In the data rows, 128 means zero.
How far apart are the two rows of each pair, measured in a hidden way? 0 means very close, and 30 very far. Two or three weighted sums of its numbers give each row a place; it is the straight-line distance between the places.
[105 140 125 153 141 135 153 141 141 115 132  99 110 121]
[124  99 104 127  81  97 148 127 152 125 111 109 123 132] -> 10
[115 110 159 110 143 110 129 127 139 152 122 131 143  97]
[ 97 141 118 139 129 119 162 144 152 124 117 101 118 118] -> 4
[155 144 119 195 143 178 112 129 135 106 160 100  79 123]
[101 173 156 121 132 131 123 146 125 126 132 165 171 115] -> 12
[143 107 120 115 134 136 104 124  93 116 132 144 109 143]
[101 140 136 173 136 139 148 153 141 107 140  94 103 134] -> 10
[102 170 150 111 142 130 111 136 101 122 125 165 163 124]
[ 93 137 128 151 140 127 116 148 107  71 155 129  98 145] -> 18
[112 110 139 109 108 108 145 120 154 177 132 128 140 135]
[108 105 124  97  82  94 140 137 157 129 118 103 139 160] -> 10
[193 131 100 135 134 153 120  97  96 140 137 146 110 154]
[101 169 155 115 124 131 121 153 106 114 127 167 165 118] -> 25
[144 145 124  93 132 148  88 125  84 127 123 155 159 132]
[ 96 173 159 118 130 136 127 138 122 126 130 166 161 116] -> 4
[129 134 126 120 139 139  97 138  92 105 145 143 133 131]
[127 125 157  95 138 134  97  98 111 160 111 151 150 104] -> 20
[121 143 112 139 116 148 135 130 148 135 114 106 108 117]
[107 144  98 103 109 125 137 140 153 152 111 108 122 120] -> 7
[130  87 127 135 112  93 158 109 140 145 115 116 114 116]
[111 161 159 106 136 142  91 140 115 133 124 164 174 123] -> 10
[153 129 110 148 131 125 135 122  87 100 147 139 117 131]
[146 146 124 159 134 167 112 122 151 101 136  99  98 114] -> 17
[ 96 163 149 101 133 130 103 135 105 123 121 163 163 121]
[157 117 109 147 151 125 117 123 112 119 139 140 120 135] -> 15
[133  98 126 120 100  97 150 119 157 136 112 118 121 120]
[142 125 116 135 127 119 128 123  90  90 149 140 127 128] -> 11
[118  99 106 113  84 111 137 126 162 135 102 112 121 142]
[130 107 118 117 122 129 104 121  74 123 131 144 132 142] -> 16
[113 164 166 108 129 145  92 131 130 153 130 163 185 112]
[126 144 157 101 148 140  90 108 113 162 119 157 170 113] -> 7
[118  94 123 127  96  81 165 137 149 138 113 103 130 147]
[160 131 111 157 123 132 137 118  95 115 151 135 122 136] -> 6
[114 148 124 145 126 150 119 136 146 123 132 105 108 126]
[110 150 118 136 110 141 118 142 129 112 137 109 104 132] -> 6
[117 144 146 112 141 132 102 132 119 140 115 154 171 105]
[142 142 164 103 147 146  98 118 121 166 122 160 168 115] -> 10
[130 134 135 188 141 155 138 140 147  88 144  93  89 118]
[191 120 100 147 144 146 113 107 101 154 139 145 136 147] -> 18
[141 146 122 142 130 168 121 123 142 110 119 106 103 111]
[ 98 136 105 117 130 113 153 135 156 148 107 107 126 108] -> 15
[132  87 124 127 104  92 159 109 136 141 111 116 120 118]
[143 122 112 127 135 130 117 116  81 112 140 141 111 140] -> 7
[104  91 124 117  82 101 145 133 150 154 118 116 140 137]
[121 121 133  96 146 126  90 128 104 116 126 147 135 112] -> 12
[124  94 106 149 100  72 177 118 136 118 117 106 126 133]
[130 136 125 102 109 151 120 129  89  98 140 136 135 122] -> 23
[123 113  98 109  74 114 130 137 142 123 118 111 116 147]
[107 107 109 100  62 117 120 134 163 138 108 112 126 148] -> 5
[125 144 151 101 150 142  85 120 102 146 116 158 172 115]
[136 140 117 190 152 157 152 130 153 115 117 101  95 103] -> 8
[105 110 109  97  67 117 117 140 152 130 115 113 119 153]
[152 139 117 132 128 140 129 112  84 101 142 136 104 141] -> 10
[101 165 174 115 126 151 101 144 129 148 133 165 150 111]
[106 103 105 112  82 109 139 126 155 138 110 109 114 140] -> 17
[122 141 131 175 146 144 120 130 147  80 167  88  93 132]
[113 141 159 119 166 126 130 146 139 147 133 150 174 107] -> 14
[ 96 172 163 118 124 134 150 159 150 136 138 163 163 106]
[139  98 140 125 106  97 143 106 129 137 116 120 117 114] -> 15
[106  96 116 119  95  93 148 130 158 131 107 105 141 148]
[120  96 111 143 110  78 174 131 148 119 122 104 111 140] -> 6
[129 140 113 141 144 150 139 122 165 125 116 105 113 111]
[120 130 124 184 160 138 159 137 165 122 128  96 112 108] -> 10
[183 136 100 130 136 145 129 109  91 117 140 142 125 147]
[129 160 170  98 163 148  97 119 134 161 131 165 157 125] -> 4
[142 100 130 133 161 113 139 136 124 133 124 138 142 115]
[107 165 169 117 153 133 138 151 132 143 146 160 154 111] -> 16
[115 107 117 113  98  92 148 136 142 115 135 104 114 151]
[124 122 105 113  95  80 165 137 123 110 146 122 105 154] -> 5
[119 167 167  95 159 151  89 125 111 153 129 166 168 127]
[116  87 113 132 101  96 168 122 136 140 111 107 139 142] -> 8
[122 158 164 101 141 150  78 130 116 147 125 163 167 126]
[129 114 101 118  71 100 145 124 142 130 109 111 120 128] -> 7
[133 123 106 102  79 126 119 141 116  96 132 120  97 142]
[138 117 116 131 133 127 115 123  85 118 139 140 111 135] -> 7
[158 126 108 141 148 131 118 112  93 133 136 141 119 141]
[115 101 117 117  98  92 146 131 148 141 128 101 112 155] -> 2
[113 163 172 110 156 141 117 147 140 154 141 161 179 109]
[159 136 113 136 128 130 142 115  79  96 151 137 128 130] -> 7
[ 99  95 112 106  84 104 138 124 151 141 109 111 152 143]
[103 104 110 107  88 102 140 143 158 141 113 107 123 149] -> 9
[124  96 118 129  93  85 166 120 138 134 110 111 114 123]
[141 118  95 103  87 112 125 135 131  98 132 122  98 148] -> 11
[179 108 117 145 166 132 129 118 119 154 121 144 126 136]
[129 105 121 137 119  80 176 143 146 143 126 109 139 142] -> 11
[117  88 116 134 106  87 168 127 139 125 111 103 138 147]
[ 99 169 154 113 141 134 111 130  95 126 126 165 156 118] -> 10
[156 142 116 120 113 138 142 113  83  92 146 135 118 136]
[ 96 135 121 152 136 129 116 153 108  92 142 132 110 134] -> 29
[150 123 113 135 137 127 118 121  93 105 141 140 120 137]
[ 98 171 156 116 134 129 126 145 125 126 132 166 172 115] -> 9
[160 107 119 149 160 119 138 129 137 135 123 141 137 127]
[119 160 188 100 158 147 124 152 156 179 157 167 157 124] -> 24
[169 136 103 113 119 144 127 114 103 121 136 144 123 148]
[148 110 116 123 147 129 102 119 104 132 128 145 125 143] -> 17
[162 136 118 101 121 153 128 128  75 112 133 141 118 146]
[158 134 107 126 139 137 129 120  94 108 138 141 126 145] -> 18
[155 144 121 157 132 176 107 117 159 117 133 103  90 115]
[172 117 116 137 163 135 112 111 102 158 126 146 130 142] -> 11
[127 116 100 116  86 108 141 136 134 128 121 107 102 145]
[109  88 119 128  98  94 155 128 153 144 115 108 141 144] -> 7
[150 146 123 160 128 164 114 112 147  93 157  96  86 125]
[111 132 119 195 160 133 167 144 165 113 125  94 123 101] -> 16
[157 112 114 139 162 121 129 127 112 130 127 141 134 125]
[140 151 123 134 121 169 107 125 158 109 128 103  96 113] -> 19
[107 163 158 105 146 142  91 129 106 130 124 164 160 117]
[121  97 121 137 109  88 172 131 157 131 115 106 138 145] -> 7
[138 139 129 185 150 159 136 134 139  92 150  92  99 120]
[113 153 153  99 134 140  89 127 111 118 119 160 181 115] -> 8
[172 123 119 129 163 142 105 114 129 139 118 149 120 148]
[161 105 146 117 162 132 123 122 125 155 131 147 146 130] -> 18
[163 114 119 140 151 128 123 128 118 144 123 143 124 133]
[121 144 133 110 118 134  88 139  78  89 134 154 160 135] -> 11
[135 143 128 149 145 157 134 126 140 114 130 100 106 120]
[108  92 118 114 110  88 153 132 154 150 115 110 141 146] -> 14
[111  93 111 129  96 107 156 125 146 141 112 113 119 132]
[137 104 125 116 155 121 116 128 108 137 118 143 115 126] -> 12
[107  96 109 108  72 109 130 129 157 135 107 113 131 141]
[161 114 120 113 157 139 102 109  99 123 121 150 140 146] -> 7
[110 160 165 101 141 152  71 139 109 134 125 165 176 122]
[190 163 107 124 122 167 166 120  74 114 135 134 118 141] -> 29
[152 123 111 137 150 124 121 119  79 124 141 140 117 133]
[ 98 169 158 114 134 133 108 140 126 133 131 165 166 114] -> 5
[140 141 127 183 141 160 121 122 143  84 168  91  92 124]
[119 140 114 163 141 143 143 124 151 131 113 103 108 113] -> 3
[151 106 124 101 150 140 103 108  92 141 116 151 128 147]
[ 95 136 121 161 152 121 162 140 151 126 129  96 115 121] -> 6
[ 93 138 109 139 127 114 157 129 160 148 116 101 114 113]
[100 153 147 123 151 124 118 142 113 134 120 156 155 108] -> 13
[119 143 129 152 128 148 130 131 145  97 140  98  93 124]
[172 131 104 130 149 136 123 112  96 115 139 142 121 143] -> 10
[119 151 110 115 111 154 112 145 141 121 123 111 102 127]
[132 143 154 102 151 142  94 112 120 156 118 158 169 115] -> 13
[114 104 149 120 124  99 139 114 127 124 113 124 125 100]
[ 96  92 124 107  78 104 137 142 162 152 116 118 146 140] -> 5
[ 98  95 109 120  95 106 140 131 155 144 109 112 129 143]
[176 145 103 118 122 151 144 113  94 114 140 139 120 150] -> 19
[164 126 108 145 145 131 117 116 105 116 140 141 131 140]
[133 144 126 167 133 150 122 112 148  83 168  89  89 129] -> 9
[117  92 109 132 104  92 166 119 147 135 107 111 118 130]
[126 136 128 181 149 146 157 144 153 104 130  95 108 114] -> 14
[130 138 136 185 155 156 139 138 148  92 142  93  83 120]
[105 139 110 132 129 126 145 136 142 139 117 102 122 117] -> 15
[181 134 100 132 144 144 125 102  84 129 139 143 117 151]
[189 120 110 124 148 145 109 106 100 150 129 149 130 147] -> 6
[135 132 175 109 169 136 119 143 134 168 144 155 137 101]
[ 99 167 176 115 136 152  98 142 140 152 130 165 166 113] -> 10
[147  96 170 110 156 116 142 111 148 154 142 136 109  99]
[109 135 110 161 146 125 159 136 157 133 120  98 124 105] -> 5
[132 141 145  99 148 144  79 125 104 142 111 157 164 120]
[136 130 121 141 115 124 134 128  88  87 149 139 112 130] -> 13
[ 99 144 129 156 142 130 152 147 141 112 138  96 109 130]
[109 102 114 106  80 101 133 125 144 137 112 109 139 152] -> 12
[121  92 121 127 112  82 165 134 138 136 115 103 138 146]
[107 148 120 143 132 136 112 153 114  97 143 114  98 128] -> 14
[153 141 121 155 125 177 119 126 151 108 126 103  91 114]
[102 142 132 163 157 133 148 142 138 118 142  95 111 139] -> 12
[122 113 116 111  95  91 152 135 122 107 148 112 118 152]
[140 108 162  91 146 135  87 113 112 172 113 152 153 109] -> 6
[112  89 118 128 122  97 163 131 145 141 111 107 138 144]
[115 139 128 160 145 148 141 137 144 114 131  99 109 124] -> 10
[135 110 172 110 150 127 115 120 159 174 126 143 137  94]
[140 137 127 175 145 165 136 126 142 105 130  99 111 110] -> 7
[115  87 111 126  90 105 155 114 144 137 110 112 130 129]
[117 148 142 102 132 135  94 136  96 132 116 158 152 114] -> 13
[172 150 115 135 114 147 150 107  79 103 146 132 108 135]
[154 140 123 157 125 175 123 125 149 108 123 104  90 106] -> 19
[114 108 106 108  82 114 127 140 158 141 111 112 125 142]
[177 125 101 143 148 139 126 104  97 115 147 140 117 144] -> 9
[144 137 122 190 164 170 127 130 150  97 147  97  76 120]
[113 112 139 121  98 106 147 119 154 168 134 129 150 127] -> 22
[162 107 106 163 165 116 133 123 105 128 151 137 123 122]
[116 100 116 121  93  90 149 132 159 135 125 102 123 155] -> 12
[106 139 100 129 123 123 149 132 162 149 107 106 133 111]
[107 140 104 134 128 132 146 132 162 145 111 104 118 109] -> 3
[121 150 152 101 132 145  76 131  98 120 118 160 180 125]
[135 150 136 103 128 150  80 123  78 117 118 159 170 131] -> 4
[ 96  93 141 103  86 108 126 134 153 180 125 126 132 133]
[135 149 119 130 115 165 108 133 139 109 129 106 114 119] -> 11
[129 112 123 129 138 120 115 124  86  93 146 140 129 133]
[148 148 117 136 107 168 108 119 153 104 142 101 101 117] -> 23
[152 112 113 157 162 118 137 137 116 135 130 140 130 120]
[116  95 121 125  94  82 153 130 154 133 122 103 131 154] -> 13
[175 128 102 117 136 140 123 104  98 135 133 145 126 147]
[121  91 107 139  95  79 179 116 139 120 111 107 116 129] -> 9
[137 137 128 200 151 160 142 137 144  99 141  95  85 119]
[160 106 121 146 176 118 142 124 121 148 124 140 117 124] -> 14
[105 166 170 100 131 144  97 134 124 146 132 163 165 114]
[143 145 135  95 138 147  77 127  97 130 118 158 163 130] -> 10
[107 100 111 114  87  99 135 128 161 148 111 109 117 151]
[ 98 172 162 121 133 134 125 136 140 134 134 165 162 113] -> 11
[157 112 110 156 149 119 129 126 116 107 149 138 111 129]
[124 139 131 172 130 147 126 130 144  86 155  91  94 126] -> 15
[126  90 150 119 136  86 165 125 145 124 137 120 123 113]
[137 140 146  95 137 146  73 122 110 139 111 159 161 125] -> 15
[145 139 123 195 173 170 122 136 143  93 167  95  85 127]
[147 142 123 157 142 167 128 129 159 118 125 102 108 108] -> 11
[103  97 122 114  81 102 142 137 157 153 114 114 139 137]
[129 137 135 199 167 153 145 139 129  82 151  90  85 123] -> 11
[114  95 116 134 101  93 160 128 141 138 115 108 131 148]
[130  95 120 121 100 101 146 117 151 139 107 115 128 124] -> 4
[160 127 107 121 136 137 116 115 106 117 133 144 125 150]
[168 126 108 146 135 127 125 120  92 117 149 136 108 137] -> 10
[148 139 124 208 158 170 123 131 139  96 158  97  92 123]
[ 97 169 162 102 134 142  97 144 124 140 128 164 160 118] -> 11
[173 110 105 160 164 127 123 114 112 132 148 137 120 131]
[166 118 113 123 145 134 108 120 109 116 129 145 131 141] -> 5
[113  94 115 131 127  94 168 134 153 131 114 109 132 136]
[102 155 145 111 142 133 101 131  91 137 120 161 173 119] -> 11
[119  88 149 125 131  88 169 123 157 133 132 120 108 106]
[111 105 126 107  80  91 136 146 147 128 121 106 112 158] -> 12
[109 127 110 134 137 101 169 131 172 156 112 106 114 110]
[103 159 156 102 124 138  98 128  95 116 125 164 170 121] -> 14
[128 146 155  90 140 148  69 117  95 152 116 160 165 122]
[121  85 137 130 116  86 173 112 165 147 126 118 115 118] -> 11
[113  94 109 128  98  91 160 132 150 133 112 105 111 140]
[131  97 118 145 128  78 180 128 144 137 116 112 127 128] -> 4
[171 122 109 124 145 137 107 110 112 132 129 144 119 139]
[143 118 117 112 132 144 113 117  88 107 129 145 114 146] -> 13
[112  89 120 126  79  91 149 138 157 155 117 110 154 147]
[118  89 114 123  84 110 149 118 152 138 111 116 120 131] -> 3
[ 99 175 159 118 141 132 121 137 126 136 130 165 158 117]
[142 106 175 110 142 130 112 122 129 165 132 146 140  93] -> 8
[112 154 116 123 106 148 103 148 141 121 133 111 102 132]
[109 148 133 110 131 128 100 143  89 105 135 157 156 129] -> 12
[120 148 140 100 139 143  78 129 101 125 115 159 159 125]
[158 103 139 115 170 133 120 113 116 163 127 148 135 130] -> 5
[103 127 114 144 137 114 104 150  97  91 159 139 108 144]
[112 144 132 165 139 144 141 150 139 119 136  98 105 125] -> 23
[100 156 147 109 135 130 105 139 111 132 118 160 174 116]
[143 142 121 153 141 171 124 123 142 106 120 105  89 112] -> 13
[170 128 116 185 142 139 144 124 105 109 163 126 107 128]
[124 135 135 179 146 150 151 144 146 104 138  94  87 117] -> 8
[108 100 122 124  81  85 150 142 152 151 110 107 138 156]
[129 124 118 111 143 139  87 130  87 128 126 150 136 119] -> 11
[118 112  98 118  83 102 147 137 150 134 116 108 121 138]
[ 86 163 161 118 111 145 108 153 120 120 123 165 146 115] -> 17
[105 141 133 181 143 137 154 143 136 100 141  95 105 128]
[129 111 106 139 103  75 177 125 145 126 125 109 122 143] -> 16
[112 112 105 119  78  94 149 134 132 111 138 109 109 153]
[114 109 151  81 135 123  89 105  99 130 116 140 120 104] -> 2
[156 142 121 173 144 168 117 117 137  98 167  96  79 129]
[110 145 160 112 150 131 115 132 130 141 129 152 159 100] -> 13
[105 175 156 121 151 126 129 148 119 126 135 162 166 120]
[115  96 139 127 106  81 163 108 141 131 125 112 102 111] -> 10
[119  94 115 127 115  79 167 128 142 128 120 101 123 147]
[ 93 171 162 114 152 143  99 146 112 146 127 166 184 117] -> 12
[156 131 112 169 130 128 134 128  92 107 154 134 110 130]
[115 161 157 103 137 144  92 131 113 153 121 161 176 120] -> 10
[126  90 156 122 142  97 142 116 119 116 133 127 104 103]
[115  90 118 112  86 113 150 116 151 133 116 116 125 137] -> 13
[102 173 164 114 138 133 126 134 142 150 136 165 163 108]
[112 161 160  97 146 147  79 129 103 126 123 164 172 119] -> 7
[161 103 115 159 182 115 152 132 122 133 128 138 127 123]
[106  92 106 123  88  98 153 133 157 143 110 108 128 143] -> 11
[109 147 127 153 129 148 133 136 145 118 131 102 103 124]
[126 137 127 177 151 153 148 136 142 105 129  97 102 109] -> 4
[101 174 156 129 130 130 122 144 129 129 130 166 157 117]
[155 113 127 126 158 132 111 117 120 145 115 148 126 143] -> 16
[110 166 168  94 139 152  75 146 105 144 126 165 167 117]
[105 141 131 161 132 140 138 139 147  98 141  98 108 128] -> 10
[110  96 120 114  98  97 161 124 144 140 122 113 151 136]
[178 123 102 134 149 143 121 105  98 145 136 145 120 151] -> 12
[113 115 112 106  78 109 135 144 141 114 134 108  99 150]
[163 126 115  99 141 148 119 105  95 128 123 150 137 156] -> 16
[116 136 134 168 145 145 146 144 139 106 136  95 100 122]
[114 159 161 100 144 144  91 125 120 148 121 161 151 115] -> 10
[101 143 124 145 122 129 117 146 113  84 152 121  79 145]
[128 130 127 119 133 141  92 149  87 106 138 145 147 125] -> 8
[116 164 168 102 141 150  89 130 114 155 129 164 165 121]
[150  99 165 113 127 112 131  86 122 153 132 131 119 101] -> 12
[130 139 114 174 151 149 147 132 138 125 118 102 121 104]
[104 135 101 167 150 119 165 140 161 152 113 102 135 102] -> 10
[124  96 118 128 118  90 175 133 140 135 118 108 142 139]
[120  97 114 136 100  86 178 125 143 135 113 106 132 137] -> 4
[ 99 156 147 109 159 125 112 144 113 130 122 159 173 118]
[140 121 173  95 163 139 102 120 143 177 130 156 153 104] -> 9
[173 114 109 149 164 129 121 117 126 141 129 142 122 138]
[127 134 127 184 135 153 147 133 135 102 130  97 113 109] -> 23
[122  95 103 126  73 104 150 123 152 141 107 110 126 132]
[177 108 125 159 184 133 145 128 134 161 122 142 122 132] -> 14
[118 136 137 186 152 143 152 145 147 100 143  90 106 120]
[129 139 131 164 140 154 142 143 145 109 132  95  88 119] -> 5
[120  92 110 130  92  85 167 131 147 131 121 103 130 143]
[111  99 122 110  88  92 147 138 164 145 120 103 120 153] -> 6
[145 100 126 122 105  94 153 116 147 136 110 116 108 117]
[107 156 145 110 150 130 103 140 103 127 119 161 178 123] -> 8
[108 169 160 115 141 129 131 147 127 132 136 165 152 111]
[178 114 112 140 155 134 112 113 132 145 130 145 128 144] -> 27
[107 110 110 106  85 106 139 143 146 122 125 106 112 149]
[ 97 104 113 104  79 110 124 139 160 148 109 112 120 151] -> 6
[134 140 128 177 144 162 136 136 135  83 139  95 107 119]
[112 137 124 108 139 125  99 151  89 109 134 153 144 122] -> 18
[129  96 140 127 119  91 157 105 141 131 123 117  98 108]
[115 100 126 105  80  89 135 137 157 119 132 103 120 162] -> 10
[159 127 113 103 130 157 114 113  77 123 125 148 119 161]
[130 139 132 167 135 156 136 133 149 105 138  95  96 121] -> 7
[110 165 160 118 139 127 131 153 137 137 140 161 157 119]
[132 149 177 101 160 145 114 133 134 176 144 163 155 118] -> 8
[ 96 166 149 117 141 133 100 135 107 117 122 166 166 123]
[103 163 155 108 145 135 100 132 113 128 124 162 182 115] -> 5
[180 132 106 113 152 146 120 106  89 139 129 148 114 155]
[126 160 164 101 150 144 105 124 127 163 127 162 180 110] -> 8
[121 138 121 164 149 143 149 142 144 111 127  98 117 112]
[156 108 110 150 165 115 138 129 119 130 134 140 130 129] -> 15
[148 105 129 136 161 117 145 134 126 134 128 139 128 125]
[148 138 121 174 135 170 133 130 138 133 123 102  95 102] -> 20
[122 154 113 122 103 153 114 143 138 112 133 114 111 125]
[108 129 111 127 123  93 166 123 164 154 115 104 104 118] -> 17
[181 105 117 151 179 127 142 125 131 143 128 141 128 129]
[194 140  97 131 128 159 136  99  99 126 140 143 112 155] -> 24
[128  98 113 141 107  75 182 126 147 131 111 105 145 137]
[145 116 118  96 123 156 108 124  98 120 119 149 108 160] -> 14
[116  94 115 125 107  96 167 129 139 135 116 108 135 136]
[130 138 120 174 144 152 146 130 157 111 121 101 113 108] -> 12
[ 96 168 155 114 125 134 108 138 110 122 129 165 174 118]
[190 115 100 144 155 144 109  98  99 144 139 144 118 142] -> 18
[107 163 160  93 145 147  80 132  98 137 126 164 177 116]
[102 104 104 102  78 113 127 132 158 153 104 113 133 148] -> 10
[116 118 162 131 164 112 148 160 153 133 143 140 148 108]
[110 104 102 124  83  96 149 129 156 134 118 105 118 146] -> 20
[102 142 103 126 125 115 150 136 152 145 114 103 108 118]
[108 157 154 114 158 129 117 140 115 154 126 157 157 110] -> 9
[122 144 132 162 131 153 130 137 142 101 136  95  98 125]
[161 105 154  91 162 143 102 102 104 154 129 152 148 138] -> 12
[160 122 110 132 138 130 114 119  93 123 133 143 115 141]
[140 103 162 110 120 104 132 115 135 158 127 130 113  98] -> 13
[184 140 102 133 130 150 140 117 101 116 142 139 105 147]
[151 144 125 133 117 170 114 121 143 121 126 103  94 113] -> 7
[115 154 162 111 153 132 116 135 121 155 132 155 166 106]
[106 131 121 136 139 119 108 154 103  89 143 149 115 131] -> 26
[124 155 137 112 123 142  78 131 101 114 126 159 147 133]
[142 142 131 185 148 165 126 126 149  94 147  96  89 117] -> 6
[ 97 144 127 141 137 124 143 144 123 105 146  98 118 141]
[123 129 153 113 150 133 103 121 113 145 116 152 163  95] -> 4
[150 142 124 161 140 163 121 124 146  85 164  93  91 127]
[120  95 120 126 113  80 168 125 139 138 113 103 146 147] -> 11
[111 108 153 120 139 113 130 147 126 130 122 138 139 103]
[133 153 114 124 108 157 110 129 163 115 135 106 106 124] -> 26
[165 117 123 132 154 132 115 119 110 144 118 147 133 139]
[115 151 121 137 112 144 119 135 139 119 137 104  96 126] -> 12
[121 100 113 129 116  88 169 124 139 142 117 112 130 140]
[165 131 105 115 133 141 123 109  99 118 135 145 114 145] -> 6
[141 124 117 130 130 127 124 126  99 106 141 139 123 134]
[127 100 109 141 111  73 182 126 152 127 110 109 122 133] -> 10
[107 171 168 114 147 141 107 132 113 145 133 162 170 111]
[128 142 130 159 126 153 130 136 150  97 139  95 100 119] -> 10
[207 122 103 165 146 158 126  98 117 137 151 134 115 145]
[ 95 162 145 121 149 128 110 130 108 133 123 162 155 123] -> 16
[116 100 103 111  81 107 137 127 160 151 105 112 126 140]
[108 168 167 107 155 140 107 136 135 148 135 163 165 117] -> 6
[105 151 147 111 149 122 124 145 120 139 122 154 151 115]
[150 114 112 138 145 122 116 132 108 131 134 141 125 135] -> 10
[108  99 123 130 105 100 157 123 152 153 121 117 126 134]
[ 97 175 165 111 139 137 120 135 126 154 136 165 156 111] -> 11
[176 135 104 109 131 145 124 106  99 132 131 147 105 154]
[139 120 124 115 123 137 123 120  71  96 142 138 111 137] -> 20
[119  90 122 131 106  83 173 135 142 139 109 104 147 151]
[124 151 152  92 151 151  76 128  88 139 114 161 161 128] -> 6
[167 124 125 113 151 148 102 107  96 150 115 153 123 156]
[139 134 158  98 149 142  83 102 104 148 111 157 163 115] -> 7
[151 125 111 132 127 123 116 119 104 106 144 141 114 133]
[103 137 105 121 134 115 155 129 160 154 106 107 113 105] -> 9
[102 136 117 111 118 104 145 124 152 150 115 107 129 116]
[121  91 111 147 103  84 179 125 132 123 110 105 120 133] -> 10
